One turn moves each row of this set onto another row. After a few examples, where does it send each row asked below?
Z_903: [-10 -12   2  -5  20   0  -1 -39 -38 -13 -10  20 -28  54 -28]
Z_278: [ 15 -46 -38  -9 -23  39  32 -11  39 -33   2 -48  -9 -55  -5]
Z_627: [-12  38 -19 -14 -15  18 -44   1  28 -52   8 -30 -21 -15 -42]
Z_319: [-40  -4  12  -2  33 -18 -46 -34   2 -14 -34   2  34 -61  11]
Z_174: [ 22   7 -10 -23  28  45  35 -23  69  -7  11 -33  -8 -47 -37]
Z_340: [  8 -16  -3   2  -8  34 -10 -38  26 -58   8 -72 -24 -23 -28]
Z_914: [-39 -27 -10  10  42   6 -14 -23   1  18 -40   6  60 -61 -15]
Z_241: [ 21  33  27 -26  26  25  24 -31  48 -40  12 -28 -23 -38 -19]
Z_170: [-45   0  11   2  27 -24 -47 -35  -1 -15 -26   8  34 -59   5]
Z_25: [-11 -32 -54   4 -13 -29 -27 -40   7  14  33  10 -33   5 -48]
Z_901: [ 10   4   5 -33  20  62  -3  14  -5 -35 -62  -5   3   0 -11]
Z_322: [ -1 -64 -39 -10   5 -11  36 -14 -21   9   5  43 -15  11   5]
Z_559: [ 24 -35  15 -14   3  49  29 -20   1 -55 -32 -42 -11 -25  11]
Z_79: [  1   1 -52 -15 -21  39  40  39  29 -13  -4  -5  13 -48 -33]
Z_590: [ 56  27   4  29  15  45 -15  -8  11   8 -13  17   1 -31  28]
Z_724: [  6 -53 -39 -10  -8 -16  42  -9 -24  21  -3  48 -12  -7  -5]
Z_427: [-16 -46 -57   6  -1 -21 -12 -36   6   8  42  11 -28  17 -38]
Z_527: [ 50  19 -30  40   5  46 -10  -2  34  26  10   6   7 -45   3]
Z_159: [-46  10  -2  25  20 -29  -7 -22   2 -10   8 -10  44 -75 -25]
Z_533: [ -6 -35  -1   4  27 -10  -4 -42 -39 -14   8  17 -26  48 -26]
Z_478: [ -5 -44 -47 -19  -8  -3  44  -8 -14  17  -8  49 -14   8   1]
Z_785: [ 30   2   9 -48  30  42  22 -23  60 -20 -17 -12 -17 -44   6]
Z_447: [-49   5  -6  28  19 -26  -5 -20  -1  -3   5  -2  50 -73 -30]
Z_373: [ 46  45  -1  47  11  35 -29 -16  19   2  19  -5  -4 -27  -5]
Z_629: [  3 -27   8   2  26  -5  -9 -44 -46  -3 -14  19 -24  41 -36]
Z_725: [-37 -26 -12  12  43   7  -5 -20   6  18 -35  -4  61 -66 -18]
Z_565: [-22 -20 -62   1 -12 -16 -14 -35  14  12  34   9 -32  20 -49]

Z_478 turns into Z_903
Z_25 turns into Z_724
Where do these go?
Z_322 turns into Z_533
Z_627 turns into Z_79
Z_373 turns into Z_527
Z_559 turns into Z_340
Z_725 turns into Z_319
Z_174 turns into Z_785
Z_170 turns into Z_447

One turn moves each row of this set onto another row. After a few examples, where does it send each row asked below?
Z_155: [-57  18 -33 -24  27  31 -47  62 -26  34  12  16 -30   3   3  15 -86  15
 -16  49  29  21  81 -31  23  39  58  16  78  47  20 -21  49  43  -5]
Z_626: [ 32 -49 -11 -14   8   4 -21  57   4   4  -4 -36   7  21 -29 -17 -70  61
 -44 -15 -45 -60 -47 -62  34  67 -27  58  22  26   6  -8  28  36  34]
Z_284: [  1 -32 -32 -27  51 -21  22  66  -3   8   0 -29 -30  25 -22   9 -66  34
  -8 -35 -55 -11 -64 -66  44  63 -41  64  66  25  -2  11  48  51  41]
Z_578: [-69 -19 -59 -14 -21  12 -34  36   5  37  -7 -11 -45  21   6  -4 -59  28
 -57   9 -16 -33  94  -7 -17  52  51  -2  53  53  29 -37  33  36  29]
Z_54: [-32 -20 -25 -20  45 -53  -9  78 -20 -18 -12   0 -33  40 -17   0 -96  33
  -5 -11 -20  34 -60 -86  38  66 -19   1  76  18 -10  26  26  29  15]
Z_955: [-79 -15 -49 -26 -17  17 -27  48  12  37 -12 -20 -29  31   0  -8 -48  45
 -63  20  -8 -37  98 -17 -10  38  38   1  47  51  28 -35  24  43  23]
Z_870: [-35 -88 -49 -33 -13 -22  -4   3  20  25  20   5 -51 -19  29  22 -27  14
 -48 -13 -17 -13  79 -38   2  67  48  63  36  49  -5  -5  77   8  12]
Z_516: [ -47  -41  -35    3   21  -27  -58   89  -29    2  -18    7   -6   64
    6   -1  -60   26  -16   -5  -63  -15  -25 -111   41  103  -10  -10
   14   17   34    4   -2   37   31]
Z_817: [-18 -73  -2 -57  -9  -7  21   6 -34  24  -5  41 -48   8  19  34 -87  15
 -36  17 -14   9  20 -48 -34  64  17  64   2  34 -36 -51  82 -20   7]
Z_19: [ -16    3  -32    3   17  -34  -50   38   -6   32   -1   24   -3   27
   -1   -2  -47   -8  -37  -33  -56  -34   16 -103   73  116    2   19
   27   29   10   48    9   48   16]
Z_10: [-47 -73  19 -49  -7  32  42  62 -36  43 -13  41 -35  45 -12  59 -92  19
   9   0 -14  -7  18 -53 -22  44 -15  37  -1  68 -17 -51  11  35  57]
Z_132: [-63 -29  -1 -32  40  42  22  80 -35  54  28  36 -29  21  -8  53 -90   1
  30  22  15  23  71 -71  44  29  18  48  45  69   4 -18  34  67  34]
Z_781: [-44 -47 -37 -31  35 -61 -24  64 -20 -29 -29   4 -10  40   3  12 -71  24
  15   0 -27  40 -45 -86  32  55 -21 -10  53  12   4  20  48  17 -16]
Z_832: [-54 -72 -56 -37 -13 -22  11   1   1  35  22  -3 -64  -9   3  11 -29   7
 -46 -11 -12 -36  78 -31   5  70  53  56  52  60  -6   0  80  27  25]
Z_281: [ -5 -55  -3 -64 -16   3   9  12 -30  15 -24  42 -46  11  24  32 -72  10
 -46  -1 -10   1   7 -31 -57  64  21  60  12  35 -23 -51  63 -13   1]
Z_583: [ 17  -3 -25  -8   3  -9 -48  39   6  16  16 -30  15  -4 -15 -15 -60  16
 -19  28   2 -42 -17 -67  52  72 -20  34 -18   9  -7  25  32  21 -28]
Z_361: [-63 -38   2 -37  46  38  -1  69 -40  57  29  41 -29   9 -16  69 -83  17
  31  38   5  34  49 -68  52  48  13  53  45  60 -16 -10  53  54  37]
Z_78: [ -44  -51   21  -49    9   40   40   59  -47   39   -8   48  -32   52
   -2   42 -111   15   -3    7  -12    4   26  -69  -23   33    0   47
   -7   55  -13  -70   28   35   47]
Z_519: [-62  35 -18 -40  28  32 -40  62 -25  41   1  18 -22  12   0  15 -78  16
 -25  61  37  23  73 -43  26  33  40  23  67  41   9 -14  50  40 -15]
Z_440: [-30   2 -33  -9  17 -24 -36  44   1  37  10  10   7  21   3  22 -40 -17
   1 -19 -43 -46  20 -99  71 110 -25  10 -18  19   7  30  11  58   0]
Z_932: [ 17 -46 -32  -7  23  11 -27  73  -2  -7   1 -47  -6  33 -15 -35 -58  55
 -23  -5 -61 -49 -37 -76  31  51 -29  45   7  17  31  -8  20  39  31]
Z_535: [ -48   29   -4  -38   37   18  -39   61  -44   37    6   23  -35   11
  -19   22 -105   20  -15   52   34    7   68  -46   21   35   63   17
   64   40   -2  -26   49   52   -4]
Z_417: [ 43  -3 -15  -2  -9 -29 -41  28   0  15  -9 -10  11  -1 -15 -21 -67  22
 -44  -4 -14 -52  -6 -77  54  92 -13  29  14  26 -12  30  15  13  -7]
Z_742: [-19 -63 -13 -64 -26 -20  10  -1 -40  15 -19  34 -54  11   9  17 -79   9
 -52  10   6  -5  11 -40 -42  62  38  52  27  46 -29 -40  87 -15   6]
Z_195: [-62 -80 -53 -48 -13 -21  19   5  15  39  14  -6 -52  -5  19  22 -16  25
 -49  -2 -32 -27  83 -30   2  70  22  54  41  51  -5 -11  74  15  15]
Z_794: [-28 -44 -62 -28  37 -28  25  59   6   5 -15 -38 -22  37 -13   6 -37  15
  11 -30 -59   2 -49 -58  33  29 -44  49  49  29  13  24  58  48  22]
Z_408: [-76 -33   7 -54  36  42  21  74 -29  60  27  38 -26  26  -6  57 -69   0
  18  31   8  21  65 -83  52  41   1  58  36  65   0 -10  43  63  32]
Z_855: [-74 -15 -43 -19  -5  14 -26  46  -5  34   5 -14 -45  29 -19  -9 -67  37
 -51   7  -2 -50  95 -23  -7  40  66   3  49  54  21 -33  24  66  37]
Z_748: [ 39   3 -29  -2  10 -28 -43  46 -12   8  -1 -26  -3   0  -6 -28 -69  26
 -21  25 -21 -33 -17 -88  52  69 -23  21  -5  13  -5  19  14   8 -17]
Z_459: [-31 -59  -9 -78  -9 -11  26   3 -30  16 -10  36 -47   9  24  25 -67  21
 -46  20  -6   9  17 -46 -38  67   7  55  16  30 -34 -45  81 -20  -9]
Z_279: [ -61  -32  -19   -1   29  -33  -60   79  -19   -4   -7   26   -9   63
  -10   -9  -81   30  -33  -21  -50    2  -20 -108   49   94   10  -15
   44   22   20   23   -3   47   31]
Z_290: [-55 -41  16 -54  36  16  21  68 -45  63  17  42 -36  17 -20  70 -89  -4
  22  21   1  10  59 -82  52  42  24  57  44  68 -12 -17  55  66  37]
Z_299: [  0 -29 -54 -20  52 -23  15  68  -9  -4  -4 -36 -38  27   1  -3 -39  12
  12 -28 -59  -6 -44 -78  45  64 -42  55  54  19  20  25  50  41  28]
Z_787: [  -7    1  -46    2   28  -35  -36   51  -16   41    2    4  -13   19
    8    9  -35  -12   -9   -8  -65  -30    3 -110   78  109  -22   27
    4   21   10   35   14   41   10]
Z_370: [-18 -25 -40 -13  30 -53 -23  79 -28 -29 -27 -11 -28  41   6  -6 -74  22
   8   5 -16  24 -54 -91  28  78 -25  -4  52  11   8  21  28   6   0]
Z_56: [-72 -20 -58  -5 -15   5 -25  36  25  36   1 -15 -42  24   3  -6 -56  34
 -50  -4  -5 -30 105 -32  -4  31  48  -4  37  56  16 -26  21  52  44]
Z_413: [ -48  -77   21  -61  -15   18   34   52  -48   39  -23   42  -38   56
  -15   45 -100   14  -21   -3  -16  -19   18  -70  -23   41   10   39
    3   68  -11  -65   34   35   60]
Z_826: [-65 -61  22 -68  -6  36  40  57 -38  31 -11  46 -29  60  -1  37 -92  26
 -17  11  -9  -3  21 -74 -26  42 -15  36 -10  55 -11 -64  22  31  44]
Z_328: [ -1 -34 -39 -16  12  21 -27  61  10   6  -3 -51   9  35 -24 -27 -53  45
 -33   1 -47 -46 -53 -45  16  32 -24  57   0  15  24  -8  40  44  17]
Z_618: [-60  46 -32 -21  35  34 -54  51 -28  40   2  24 -32  15  -4  14 -94  28
 -24  46  19  25  64 -39  13  31  50   7  59  36   0 -29  48  49  14]
Z_431: [ -64  -30  -24  -20   25  -26  -64   71  -22   -5  -24   28   11   65
   10   14  -64   19  -10  -17  -61  -11  -13 -104   32   96   -7  -25
    6    8   27   -7    9   48    7]
Z_564: [-49 -87 -52 -31 -27 -26  15   0   8  40  11  -1 -62  -6  18  25 -39  12
 -44  -6 -31 -27  80 -25  -6  74  27  46  28  56  -9 -19  72   4  27]

Z_56 turns into Z_618
Z_794 turns into Z_328
Where do these go?
Z_535 turns into Z_290
Z_459 turns into Z_195
Z_748 turns into Z_787
Z_578 turns into Z_155
Z_417 turns into Z_19

